(in the rows, 100 means zero)
Each named move below is a turn or a mirror, shown by a few rows before and after it. Which moves, in which order, take the first row of each later pair to the second? The first pair is answered.
B (before -> after):
70, 84, 90, 125, 120, 129, 79, 104, 105, 87, 121, 108  ->  119, 109, 79, 82, 103, 121, 140, 95, 75, 101, 103, 85
100, 100, 86, 95, 99, 113, 92, 88, 99, 104, 91, 98  ->  99, 102, 88, 97, 101, 111, 91, 88, 102, 104, 90, 99
76, 87, 103, 117, 107, 106, 76, 98, 114, 98, 108, 111  ->  120, 109, 94, 78, 94, 101, 125, 92, 85, 111, 91, 95
H (before -> after):
115, 116, 115, 91, 96, 86, 100, 120, 122, 94, 87, 83  ->  93, 102, 110, 97, 85, 130, 112, 117, 99, 88, 123, 96
105, 102, 96, 83, 102, 110, 115, 106, 91, 99, 113, 92  ->  112, 107, 100, 81, 106, 92, 108, 108, 101, 102, 99, 88
75, 81, 101, 102, 94, 134, 95, 101, 107, 87, 112, 106  ->  101, 97, 109, 101, 109, 84, 81, 101, 131, 92, 74, 94
128, 87, 99, 88, 78, 115, 116, 104, 120, 96, 87, 114  ->  130, 87, 100, 89, 79, 113, 116, 103, 121, 97, 86, 115
F (before -> after):
83, 87, 97, 94, 87, 139, 120, 101, 85, 90, 140, 107  ->  122, 109, 77, 79, 82, 115, 133, 74, 70, 108, 110, 101
133, 108, 55, 99, 77, 98, 98, 59, 65, 109, 80, 100  ->  141, 113, 93, 94, 102, 50, 87, 102, 111, 97, 57, 78
100, 110, 103, 116, 92, 92, 83, 99, 99, 95, 78, 95  ->  91, 104, 106, 119, 92, 99, 80, 106, 103, 90, 86, 96
Now pairs of rows:
Each pair is 2 to 3 moves apart.
116, 112, 91, 99, 101, 62, 66, 104, 128, 87, 90, 101  ->  118, 114, 62, 92, 77, 108, 99, 76, 79, 100, 113, 116
H, F
86, 103, 114, 84, 100, 115, 105, 116, 74, 97, 114, 88  ->  89, 105, 91, 95, 96, 114, 93, 82, 64, 109, 107, 97
F, B, F
72, 78, 110, 112, 106, 114, 83, 116, 122, 76, 123, 106  ->  124, 110, 67, 94, 89, 94, 106, 62, 85, 109, 87, 103
F, F
89, 86, 120, 113, 113, 92, 77, 116, 114, 90, 109, 102  ->  100, 90, 129, 98, 107, 95, 100, 131, 109, 89, 111, 92
B, F, B
126, 119, 94, 78, 88, 107, 137, 118, 87, 96, 114, 87  ->  126, 122, 63, 101, 92, 92, 103, 74, 83, 111, 100, 102
B, F, F
97, 97, 104, 101, 102, 82, 96, 105, 115, 90, 93, 103  ->  101, 100, 93, 103, 100, 81, 96, 90, 107, 97, 88, 107
F, F, H
106, 101, 119, 73, 93, 113, 132, 110, 80, 97, 101, 91  ->  115, 107, 124, 78, 105, 81, 114, 113, 101, 101, 79, 84
B, H, B
61, 84, 91, 115, 111, 127, 76, 82, 86, 91, 134, 115  ->  96, 100, 121, 100, 133, 61, 72, 112, 123, 88, 89, 86
F, F, F
122, 102, 103, 77, 98, 81, 111, 104, 94, 102, 83, 82  ->  99, 90, 78, 93, 85, 114, 99, 79, 73, 108, 106, 103
H, B, F
113, 102, 121, 85, 85, 123, 154, 113, 85, 95, 101, 109  ->  131, 116, 87, 95, 88, 95, 128, 71, 82, 116, 70, 116
B, F, F
109, 107, 75, 109, 98, 78, 102, 96, 108, 104, 103, 83  ->  94, 98, 81, 107, 91, 105, 116, 105, 100, 99, 126, 87
F, B, H
115, 92, 102, 90, 97, 105, 112, 124, 104, 99, 110, 80  ->  121, 99, 93, 100, 104, 81, 87, 109, 115, 104, 91, 81
B, F, H
105, 94, 94, 82, 81, 109, 138, 121, 68, 100, 121, 99  ->  120, 105, 104, 89, 103, 49, 103, 127, 105, 103, 82, 87
B, H, B
118, 108, 98, 84, 97, 99, 119, 94, 88, 105, 93, 94  ->  95, 96, 107, 111, 113, 89, 77, 98, 113, 98, 96, 104
H, B, H
133, 117, 84, 103, 111, 70, 88, 95, 93, 107, 86, 101  ->  131, 112, 95, 84, 100, 103, 127, 115, 76, 99, 109, 96
F, F, B
81, 86, 99, 103, 101, 123, 92, 96, 88, 92, 122, 112  ->  121, 108, 98, 77, 96, 95, 117, 96, 81, 101, 95, 94
B, F
114, 98, 85, 75, 81, 109, 128, 88, 78, 101, 100, 95  ->  102, 93, 121, 82, 100, 89, 114, 128, 115, 82, 100, 84
F, F
93, 99, 147, 104, 112, 76, 82, 134, 139, 84, 77, 75  ->  82, 90, 131, 88, 80, 146, 135, 129, 86, 84, 123, 86
B, H
103, 106, 110, 90, 111, 86, 115, 114, 102, 97, 93, 90  ->  82, 94, 111, 100, 110, 106, 101, 117, 105, 91, 111, 100
B, H
